In the data rows, zero lies at 4.5, halfway between 4 and 5.
Each row in the table below has a label, given by one hidden rule.
[7 6 3 3 5 3 6 5] 1
[5 7 3 3 4 2 4 6] 1
[3 6 5 4 4 3 6 7] 2
[7 6 3 4 3 2 6 7] 2
[6 7 2 2 5 3 3 5] 1
[7 6 3 2 2 3 6 6] 1
[7 4 4 2 3 4 7 4] 2
[4 5 5 5 6 6 2 4] 2
[2 3 5 4 4 5 3 3] 0
[4 5 5 4 6 7 2 1] 0
[5 5 5 4 6 5 3 4] 2
[6 5 1 3 5 5 3 3] 1
[2 5 5 6 6 7 3 1] 0
[5 7 4 6 4 3 6 8] 1
[5 6 4 4 4 3 3 7] 1
[3 2 7 7 3 4 8 3] 0
[6 6 2 3 3 7 4 2] 1
[6 7 3 2 3 4 5 7] 1
[4 5 3 4 2 2 6 3] 2
[7 5 3 4 3 3 5 5] 2
[4 5 7 5 4 3 6 7] 0
[4 5 5 5 2 4 7 5] 2
[3 3 8 4 3 4 7 6] 0
[3 3 6 6 3 4 6 5] 0
[6 4 3 1 6 5 2 3] 2
[4 4 5 6 3 2 7 7] 2
[3 4 6 5 3 2 6 5] 0
[4 8 4 3 5 6 3 4] 2
[5 2 4 5 2 3 8 6] 0
[2 4 6 4 6 4 2 5] 0
[4 1 5 5 5 6 4 3] 0
[6 5 5 4 3 2 6 4] 2
[3 3 7 7 5 6 4 5] 0
[2 5 4 6 6 5 4 3] 2
[5 6 3 1 4 3 5 6] 1
[7 4 2 3 1 3 8 5] 2
[4 4 6 5 4 2 6 7] 0
[3 6 6 3 5 4 6 5] 0
[5 4 5 3 4 5 3 3] 0
[2 2 7 6 3 4 4 4] 0
[4 3 6 7 4 7 2 3] 0
[3 3 4 6 3 3 5 6] 0
[7 6 2 5 5 2 7 6] 2
[6 6 2 3 4 5 2 1] 1
[5 6 2 4 5 4 3 4] 1
[4 3 6 6 5 7 3 2] 0
[2 2 6 8 4 3 6 6] 0
[4 3 6 9 5 8 4 2] 0
[8 4 1 2 7 8 5 3] 1
[1 1 6 8 4 7 4 4] 0
[4 6 6 5 6 7 5 2] 0
[4 5 6 4 2 2 5 6] 0
[3 3 5 6 4 4 2 7] 0
[5 3 6 5 6 7 2 5] 0
[3 2 5 8 3 6 4 4] 0
[5 7 5 4 4 4 4 7] 2
[4 0 7 8 3 5 6 5] 0
[2 2 6 6 4 5 6 3] 0
[3 5 3 3 6 5 3 4] 1
[5 6 5 4 5 4 5 7] 2
[5 6 3 3 4 3 5 5] 1
[5 4 3 5 6 7 1 2] 2
[6 5 4 3 5 6 3 2] 2
[5 8 3 5 5 5 2 3] 1
[6 4 3 5 8 8 3 1] 2
[9 5 3 2 3 5 4 3] 1
[3 2 4 6 7 6 3 2] 0
[4 4 6 3 3 4 5 7] 0
[7 7 3 4 5 5 6 6] 1
[2 4 4 5 5 4 6 8] 2
[4 2 6 6 5 4 4 6] 0
[5 8 4 2 3 4 4 6] 2
[4 3 7 6 4 4 6 5] 0
[3 5 4 5 7 5 2 3] 2
[5 6 3 4 4 3 5 6] 1
[6 4 3 4 4 3 8 5] 2
[3 2 6 7 6 6 5 4] 0
[7 7 0 3 5 5 7 3] 1
[4 5 5 5 2 1 5 6] 2
[1 4 6 5 5 6 3 5] 0
[7 5 1 3 4 7 3 1] 1
[5 4 2 6 3 2 6 4] 0
[5 6 3 2 3 4 6 6] 1
[4 5 3 4 6 7 3 3] 1
[5 2 5 5 3 5 5 5] 0
[6 5 4 2 4 3 7 5] 2
[4 3 5 5 6 6 3 4] 2
[7 5 3 6 5 2 7 5] 2
[6 4 4 3 3 3 5 4] 2
[7 5 4 5 7 6 4 2] 2
[4 2 6 5 6 6 2 3] 0
[2 2 7 7 6 4 5 7] 0
[3 4 4 4 4 4 7 6] 2
[3 2 5 5 4 6 3 2] 0
[5 7 3 5 6 7 3 2] 1
[3 5 6 6 5 5 5 5] 0
[7 6 4 2 4 3 7 5] 2
[5 4 2 4 6 6 3 4] 2
[3 4 6 5 6 5 2 3] 0
[6 5 5 4 6 6 4 3] 0
[5 5 5 3 4 1 6 8] 2
[7 5 2 4 6 6 4 2] 1
[3 2 7 6 4 5 2 5] 0
[5 6 5 3 4 3 6 7] 2
[5 5 5 7 3 3 7 7] 2
[6 5 1 3 4 5 3 2] 1
[7 6 1 3 6 5 4 4] 1
[5 4 4 5 6 7 3 3] 2
[5 1 7 6 6 6 5 4] 0
[4 4 7 6 5 5 3 2] 0
[3 4 5 4 5 4 3 4] 2
[2 3 6 5 4 6 5 5] 0
[4 6 4 4 3 2 5 5] 2
[3 3 7 6 4 6 3 4] 0
[2 4 6 4 7 4 3 6] 0
[5 3 4 6 3 2 7 5] 0
[4 2 6 4 6 4 4 5] 0
[3 4 5 6 1 2 7 6] 2
[5 6 5 5 6 5 1 2] 0
[4 2 5 5 1 3 7 5] 0
[4 2 5 7 3 5 6 5] 0
[6 4 2 4 4 7 2 3] 2
[2 2 7 7 5 6 2 5] 0
[6 7 2 2 5 4 4 4] 1
[3 3 4 4 6 8 5 3] 2
[5 7 5 4 8 4 3 4] 2
[5 5 5 6 7 7 4 0] 0
[6 7 2 3 4 5 5 0] 1
[5 5 5 3 3 2 6 6] 2
[4 4 5 5 5 7 2 2] 0
[4 4 8 8 3 4 4 5] 0
[7 6 3 1 4 4 4 6] 1
[6 6 4 1 6 7 3 4] 2
[4 4 3 4 6 5 4 2] 2
[3 4 6 6 6 6 5 6] 0
[5 4 5 6 3 4 6 4] 2
[5 3 4 6 1 3 7 5] 0
[7 6 2 2 6 4 7 5] 1
[5 4 4 4 3 3 8 7] 2
Which label does each new row get?
[5 6 3 5 5 7 3 4] >> 1
[6 5 4 2 6 7 2 4] >> 2
[5 7 3 4 6 5 2 3] >> 1
[7 7 2 4 2 3 9 5] >> 1
[4 2 7 7 5 6 2 3] >> 0
[3 5 5 5 4 3 4 6] >> 2
[3 4 6 4 4 1 6 7] >> 2
[7 7 4 5 4 2 6 5] >> 2
[2 3 9 6 6 5 4 4] >> 0
[5 5 6 3 6 6 3 3] >> 0
[5 4 3 3 5 7 3 2] >> 2
[9 8 1 4 6 7 4 4] >> 1
[1 4 4 7 4 4 4 7] >> 2
[3 4 5 4 7 5 1 5] >> 2
[6 7 5 0 5 4 3 5] >> 0
[3 2 5 8 3 6 6 5] >> 0
[6 5 3 3 3 3 5 7] >> 1
[2 3 4 4 4 3 6 6] >> 2
[6 6 4 2 6 4 4 4] >> 2
[3 6 7 5 5 2 4 5] >> 0
[2 2 7 5 3 4 4 3] >> 0
[3 7 6 4 6 7 3 2] >> 0
[4 4 2 3 7 6 4 3] >> 2
[6 6 3 1 6 5 2 2] >> 2
[4 5 5 5 8 7 2 5] >> 2
[5 4 6 7 4 4 7 6] >> 0
[3 3 8 9 3 4 8 7] >> 0
[3 2 7 5 7 4 3 7] >> 0
[6 7 2 2 6 3 2 4] >> 1
[1 3 6 7 3 4 6 5] >> 0
[6 6 4 2 5 6 4 4] >> 2
[4 6 5 5 2 1 6 6] >> 2
[5 5 6 4 4 2 5 5] >> 0
[5 6 4 3 8 4 2 4] >> 2
[6 5 4 3 6 6 5 5] >> 2
[5 8 6 3 5 2 4 6] >> 0
[8 6 1 1 5 5 5 4] >> 1
[2 4 7 7 6 4 4 7] >> 0
[6 5 1 2 4 4 6 5] >> 1
[5 4 4 6 4 4 4 6] >> 2
[6 6 3 3 5 5 4 5] >> 1
[5 5 2 3 5 9 4 3] >> 1
[4 6 4 4 3 3 6 7] >> 2
[7 8 4 3 3 4 4 4] >> 2
[5 5 4 5 2 2 7 5] >> 2
[5 7 6 6 3 2 4 7] >> 0
[2 3 6 6 2 3 6 6] >> 0
[1 4 7 5 8 5 3 4] >> 0
[7 5 3 3 3 2 8 4] >> 2
[4 5 3 6 3 4 8 6] >> 2
[4 8 4 5 7 5 2 3] >> 2
[2 3 5 6 7 6 4 4] >> 0
[2 3 7 6 3 3 6 7] >> 0
[4 3 5 6 4 8 5 2] >> 0
[2 5 7 5 5 3 4 8] >> 0
[5 3 5 7 2 4 4 7] >> 0
[5 2 4 6 3 3 6 6] >> 0
A new table starts here. Its rows get labels from a new hidden rule, each label after its row.
[2 4 5 5 4 4 6 5] 2
[6 2 6 3 3 6 3 7] 3
[4 5 5 4 5 6 4 4] 2
[2 5 3 4 5 4 5 4] 4
[4 5 5 4 6 6 6 6] 3
[4 4 3 4 6 5 5 4] 0
[8 1 8 4 0 6 1 6] 2
[2 5 3 5 4 3 5 3] 2
[2 5 3 5 5 2 6 3] 4
[4 3 3 4 3 4 5 5] 4
[5 4 4 4 4 4 3 2] 2
[4 5 4 4 4 6 4 4] 2
[4 7 4 5 5 4 6 3] 1
[3 2 5 4 3 4 3 6] 4
[6 4 6 6 4 5 4 3] 2
[6 7 4 5 6 4 5 2] 1
[3 6 4 4 6 5 5 5] 2
[6 4 7 4 5 6 4 6] 1
[4 2 5 5 3 5 4 6] 3
[5 2 8 4 3 4 6 9] 3
[4 5 4 5 3 2 3 2] 2
[8 5 7 5 4 6 5 7] 1
[2 5 2 5 5 3 5 4] 4
[1 4 3 5 5 2 6 5] 4
[7 6 6 6 6 5 5 3] 1
[3 2 5 4 3 4 4 8] 4
[5 8 3 4 6 6 6 4] 1
[7 4 6 4 5 7 4 5] 3
[4 2 4 4 2 4 4 6] 4
[6 8 4 5 9 6 8 4] 3
[3 5 4 5 5 3 6 5] 3
[5 2 4 4 3 1 2 2] 4
[3 4 3 4 5 4 5 4] 0
[3 3 5 5 3 4 5 6] 2
[4 2 8 4 3 3 4 7] 4
[4 4 4 5 4 5 4 4] 2
[1 4 3 5 4 3 5 4] 4
[2 4 2 5 5 3 5 3] 4
[3 4 4 5 4 2 5 5] 4
[4 7 3 5 5 6 4 3] 2
[2 6 1 5 6 3 6 5] 4
[2 4 2 5 4 2 4 3] 4
[3 3 4 4 5 3 5 5] 3
[4 4 4 4 4 1 5 5] 4
[5 7 5 4 6 6 6 6] 1
[4 5 4 6 6 4 6 3] 3
[4 4 5 4 4 6 3 5] 2
[4 4 4 4 4 5 5 6] 3
[3 2 5 3 3 6 4 5] 4
[7 4 6 4 3 5 3 5] 1
[2 4 2 4 4 2 5 4] 4
[4 5 3 5 4 4 4 4] 2
[4 5 5 6 5 0 6 1] 2
[4 7 2 5 7 3 6 4] 3
[4 6 3 5 6 4 7 5] 3
[6 4 6 4 4 6 3 5] 1
[4 4 2 4 4 3 1 1] 4
[8 6 5 4 5 5 4 3] 1
[5 6 5 3 4 8 5 8] 1
[8 1 7 4 1 6 0 4] 2
[7 7 5 4 6 7 6 7] 1
[5 3 5 4 3 4 4 5] 3
[7 5 5 4 4 8 2 5] 1
[7 6 4 5 6 6 5 5] 3
[5 6 3 5 6 5 5 4] 3
[7 3 5 4 3 5 1 3] 2
[2 4 5 4 5 4 6 7] 3
[5 4 3 3 4 5 3 5] 0
[6 2 7 4 2 5 0 3] 2
[5 2 8 5 3 4 5 8] 2
[2 6 3 5 4 1 5 2] 2
[6 8 1 5 7 3 5 3] 0
[5 7 4 4 7 7 5 3] 1
[6 4 6 4 5 8 5 7] 3
[6 5 4 4 3 6 3 4] 2
[3 6 3 5 5 5 5 3] 2
[4 2 4 4 3 5 3 4] 4
[5 5 4 4 3 5 3 4] 2
[3 3 6 4 3 5 5 7] 2
[7 3 7 5 4 5 4 6] 3
[5 1 9 5 3 6 3 5] 2
[4 3 5 4 3 4 4 6] 2
[1 3 4 5 4 2 6 6] 4
[6 7 5 6 6 7 6 3] 1
[4 5 3 5 4 3 4 2] 2
[4 6 2 5 6 3 6 4] 0
[4 6 4 5 5 5 5 2] 2
[8 5 8 5 8 7 7 6] 3
[6 4 5 4 5 7 4 5] 3
[2 4 3 5 5 3 5 4] 4
[3 6 5 4 5 6 5 6] 2
[3 4 4 5 4 3 5 4] 2
[5 4 9 5 6 7 7 7] 1
[4 1 5 4 2 8 4 9] 4
[1 4 3 5 5 2 6 5] 4
[7 3 5 3 3 6 2 4] 2
[4 5 4 5 4 4 5 4] 2
[5 4 3 4 4 5 3 3] 3
[4 5 5 5 4 3 5 5] 2
[6 5 4 4 6 5 3 1] 3
[5 6 4 5 6 3 5 3] 3
[5 4 5 5 3 3 5 5] 2
[9 9 7 6 9 9 9 6] 1
[3 3 6 4 3 4 6 8] 2
[4 6 4 4 5 4 5 4] 2
[5 4 4 5 5 4 4 4] 3
[2 4 2 5 4 1 5 5] 4
[3 4 4 5 4 3 5 5] 3
[2 6 4 4 6 5 6 6] 2
[5 1 8 4 1 5 4 8] 2
[5 4 6 4 5 7 5 6] 2
[5 4 6 4 3 4 5 7] 2
[5 2 6 4 2 3 3 7] 4
[6 4 6 4 3 5 3 5] 2
[2 6 2 5 6 2 6 3] 0
[5 5 6 5 3 4 4 2] 2
[4 3 4 5 4 3 4 3] 4
[7 0 5 3 0 7 0 3] 2
[6 4 5 5 4 4 4 3] 3
[6 3 5 3 4 7 0 3] 2
[3 6 2 5 5 3 4 3] 2
[7 8 6 6 7 6 7 4] 1
[4 5 4 4 4 5 4 4] 2
[4 5 6 5 6 5 7 6] 3
[5 7 4 5 7 6 6 2] 1
[1 5 1 5 5 3 5 3] 4
[5 5 3 5 4 2 4 3] 3
Which label does each new row get?
[2 4 4 5 5 1 6 5] >> 4
[2 5 3 4 5 2 5 4] >> 4
[6 4 6 2 5 9 2 5] >> 1
[6 8 4 4 9 8 9 6] >> 0
[9 9 4 6 6 3 5 1] >> 1
[7 3 9 5 6 7 6 7] >> 3
[5 6 2 5 6 3 5 3] >> 3
[4 6 2 5 7 2 7 4] >> 0
[3 4 5 5 4 3 6 5] >> 2
[6 5 4 5 5 3 6 5] >> 3
[4 4 4 5 4 3 5 6] >> 3
[3 5 3 5 6 5 6 4] >> 0
[6 3 5 5 4 4 2 2] >> 2
[3 4 4 5 5 3 5 5] >> 3
[7 2 6 3 4 7 2 5] >> 3
[7 6 4 5 6 5 6 4] >> 3
[7 8 1 3 7 5 5 6] >> 0
[3 0 5 4 3 5 1 5] >> 4
[3 3 4 3 4 5 3 4] >> 4
[3 3 5 4 4 5 4 6] >> 4
[5 4 5 4 5 6 7 8] >> 0
[4 6 2 3 5 5 4 6] >> 3
[4 3 4 4 3 3 3 3] >> 4
[5 4 4 5 6 6 6 6] >> 0
[3 6 2 5 5 2 5 3] >> 4
[4 4 2 4 5 4 4 3] >> 0
[5 2 7 4 2 5 2 6] >> 2
[4 5 3 6 5 1 5 1] >> 3
[4 4 6 4 5 5 6 7] >> 3
[8 6 3 4 6 5 5 5] >> 3
[6 7 5 5 7 5 3 1] >> 1
[5 5 3 5 5 6 4 2] >> 2
[3 4 4 5 4 3 5 5] >> 3
[6 6 5 3 6 6 4 4] >> 1
[6 4 6 5 5 5 5 7] >> 3
[5 6 6 4 6 7 5 6] >> 1
[3 4 6 5 4 3 4 2] >> 4
[2 7 2 5 6 3 5 2] >> 2
[4 6 3 4 5 3 5 6] >> 2
[4 4 4 4 4 4 4 4] >> 2
[4 6 3 5 4 2 4 2] >> 2
[8 7 4 3 4 7 4 6] >> 1
[5 4 6 5 4 7 4 6] >> 1
[5 7 4 4 6 6 6 4] >> 1
[5 4 6 5 4 4 5 4] >> 2
[4 3 9 5 3 6 5 8] >> 2
A new table starts here. Its rows get labels from a new hidden rule, each label after its row.
[3 3 4 5 3 6 3 2] C
[4 6 5 3 4 2 7 4] A
[4 5 4 5 4 5 3 2] C
[5 7 5 5 8 6 3 7] C
[2 5 4 3 4 3 7 5] B
[4 4 5 4 3 2 6 6] A
[4 4 4 6 2 5 3 2] A
[4 5 5 5 3 5 2 1] C
[5 6 4 6 3 6 5 3] A
[5 5 5 1 3 2 7 5] A
[7 7 4 7 2 6 5 4] A
[3 5 5 4 4 4 2 2] C
[6 7 4 7 3 6 4 4] A
[5 8 3 6 3 5 5 4] A
[2 4 4 5 4 6 3 2] C
[5 2 3 4 5 5 3 5] C
[5 3 4 6 3 4 3 0] C
[5 7 4 7 4 4 4 4] A
[5 4 4 6 2 6 2 3] A
[3 5 5 3 4 3 7 3] B
[4 2 3 5 4 5 3 5] B
[6 7 3 6 4 5 4 4] C
[4 4 4 4 4 5 3 2] C
[3 5 4 4 3 5 3 2] C
[4 4 4 4 3 8 2 6] A
[6 6 5 5 8 6 4 6] C
[4 5 4 2 4 2 7 5] B
[5 5 5 4 3 2 7 5] A
[7 8 4 8 7 6 3 5] C
[4 2 3 4 5 5 4 5] C
[5 8 5 6 8 6 3 5] C
[6 7 5 6 8 7 3 4] C
[5 6 4 4 3 2 6 5] A
[4 2 5 3 6 6 4 3] C
[7 4 5 4 4 1 8 5] A
[4 5 3 5 4 6 4 5] C
[4 5 5 4 4 2 7 5] A
[5 7 5 6 8 5 2 5] C
[4 5 4 4 5 2 7 5] B
[3 5 5 3 4 3 8 6] A
[2 5 5 3 5 4 7 6] A
[3 5 5 5 2 6 3 2] A
[4 4 4 4 3 2 7 5] A
[5 5 5 4 3 3 7 5] A
[9 3 4 5 2 8 3 8] C
[6 7 3 6 4 4 5 3] C
[5 2 5 4 5 5 3 5] B
[0 4 6 2 5 3 7 5] B
[4 3 4 4 4 5 4 5] B
[3 2 5 4 5 6 4 6] A
[5 3 4 3 4 2 7 6] A
[4 1 3 4 5 5 4 5] C
[4 4 5 4 2 3 7 5] A
[6 3 3 5 4 4 4 4] C
[4 4 5 4 4 2 5 5] B
[4 4 4 6 4 5 3 2] C
[5 7 3 6 4 4 4 4] C
[5 5 4 7 3 6 2 1] C
[5 3 5 2 4 3 7 5] A
[4 2 4 4 5 5 4 5] B
[6 5 5 4 3 3 7 5] A
[6 7 6 6 9 5 3 5] C
[4 4 5 7 3 5 2 1] A
[5 5 4 3 4 1 6 6] B
[5 5 4 6 2 6 3 2] C
[4 4 3 6 1 6 2 2] C
[6 8 6 7 8 6 2 5] C
[5 5 5 5 3 3 7 4] A
[4 2 3 4 5 5 3 4] C
[2 4 5 2 3 3 6 6] A
[7 8 6 5 9 6 3 5] C
[2 4 4 4 3 6 3 2] C
[3 4 5 4 4 5 3 3] B
[6 4 4 6 4 4 3 3] C
[6 3 3 4 3 2 7 5] A
[4 5 5 3 5 2 7 5] B
[6 8 4 7 2 6 4 4] A
[5 5 5 3 3 2 7 5] A
[6 6 6 5 8 6 3 5] C
[7 6 4 7 4 4 5 4] A
[4 4 5 2 4 3 7 6] A
[2 3 5 6 2 7 3 3] A
[5 7 6 5 8 6 3 8] B
[8 6 6 5 8 7 3 7] C
[6 4 6 2 5 3 6 8] A
[3 2 4 5 5 6 4 6] B
[6 3 4 3 5 2 7 6] B
[6 9 5 6 9 6 3 5] C
[4 5 4 6 3 5 2 3] C
[5 3 3 5 5 5 4 5] C
[1 4 5 1 6 3 7 6] B
[4 1 4 3 6 5 3 4] C
[3 4 4 5 3 4 2 2] C
[6 5 5 3 4 2 7 5] A
[5 5 4 2 3 3 6 6] A
[8 4 5 3 5 1 6 6] A
[9 6 3 7 4 4 5 3] C
[5 2 4 4 5 5 3 5] B
[3 4 5 6 4 4 2 2] B
[3 5 5 2 4 3 7 5] A
[6 6 3 6 4 5 5 3] C
[4 2 4 4 6 5 3 5] B
[3 4 4 4 3 6 3 4] C
[0 3 4 5 5 6 3 3] B
[4 2 4 4 6 4 4 5] B
[6 6 3 5 3 6 5 4] C
[3 3 5 4 3 6 3 3] A
[6 7 5 7 7 6 4 4] C
[6 8 5 8 8 6 2 5] C
[6 1 5 3 3 8 3 8] C
[3 3 4 5 3 5 4 4] A
[5 7 6 6 8 6 3 5] C
[8 6 4 6 4 3 6 4] A
[5 5 5 3 4 2 7 5] A
[7 6 3 7 5 4 5 4] C
[4 5 4 2 4 2 6 5] B
[5 5 5 3 2 2 7 4] A
[4 2 4 4 6 6 4 6] C
[4 5 5 5 3 3 7 4] A
[8 7 5 5 8 7 3 8] C
[4 4 5 3 4 2 7 3] B
[5 2 3 3 5 7 3 7] C
[3 2 4 4 5 5 3 6] B
[6 6 5 7 4 5 5 5] A
[0 4 4 4 4 6 3 2] B
[4 1 4 4 5 6 4 6] C
[4 4 4 6 4 6 3 4] B
[6 5 4 6 4 5 6 5] A
[5 6 4 5 5 6 5 5] C
[4 2 4 4 5 5 3 4] B
[3 5 4 3 4 2 7 5] B
[5 6 4 6 4 5 6 5] A
[4 6 5 4 4 1 6 5] B
[6 4 6 5 3 1 7 5] A
[5 7 5 5 8 7 3 5] C
[4 4 5 3 4 2 7 6] A
[6 6 6 6 8 6 4 6] C
[3 4 5 2 4 3 7 6] A
[5 3 4 4 5 5 4 6] C
Here are more rows. What is the label of each one?
[3 4 4 4 2 6 3 3] -> B
[5 4 5 3 6 2 7 6] -> B
[3 1 5 4 5 6 3 5] -> B
[0 4 5 4 4 7 4 3] -> B
[2 5 4 2 5 3 7 6] -> B
[3 4 4 5 3 5 3 2] -> C
[5 4 5 3 3 3 7 5] -> A
[6 2 4 4 4 4 5 5] -> A
[4 5 4 6 3 6 4 2] -> B
[6 1 4 5 5 4 4 5] -> B
[2 1 3 4 6 6 4 6] -> C
[7 4 6 3 4 0 7 5] -> A
[1 4 5 2 6 3 7 5] -> B
[6 6 3 6 4 5 5 5] -> C
[1 3 5 4 4 7 3 3] -> B
[4 1 4 5 4 6 3 5] -> B
[4 6 5 4 4 1 6 5] -> B
[4 4 4 6 3 6 3 3] -> A
[8 4 6 5 4 0 8 4] -> A
[5 5 5 3 3 3 6 5] -> A
[1 5 5 2 4 4 7 6] -> A
[5 1 4 4 5 7 2 5] -> C
[4 7 6 5 9 7 3 4] -> C
[2 3 5 5 4 6 3 4] -> B
[3 3 5 5 3 6 4 2] -> A
[3 5 6 3 4 3 6 6] -> A
[5 5 5 3 4 2 6 4] -> A
[5 5 4 6 2 5 2 3] -> A
[3 4 5 5 3 5 2 1] -> A
[5 5 5 4 4 2 6 5] -> A
[8 7 6 6 8 4 3 5] -> C
[9 6 5 7 5 4 6 3] -> A
[6 6 5 4 3 3 7 6] -> A
[4 4 4 6 2 6 3 2] -> A
[3 4 5 3 4 3 7 6] -> A
[5 5 4 5 3 2 6 5] -> A
[4 4 5 3 3 3 7 6] -> A
[6 4 5 4 4 1 8 5] -> A
[4 4 4 5 4 4 2 2] -> C
[4 5 5 3 3 2 7 3] -> A
[3 7 6 5 9 8 3 6] -> C
[6 8 6 6 7 7 3 5] -> A
[5 7 6 5 8 6 3 5] -> C
[4 3 5 6 2 6 3 3] -> A
[7 3 4 3 2 7 2 4] -> A
[4 4 5 3 4 3 6 5] -> A
[4 1 4 4 6 6 4 6] -> C
[3 4 5 5 3 5 3 2] -> A
[4 1 4 4 6 6 4 6] -> C
[5 6 5 5 9 6 4 4] -> C
[6 7 5 5 8 6 4 6] -> C
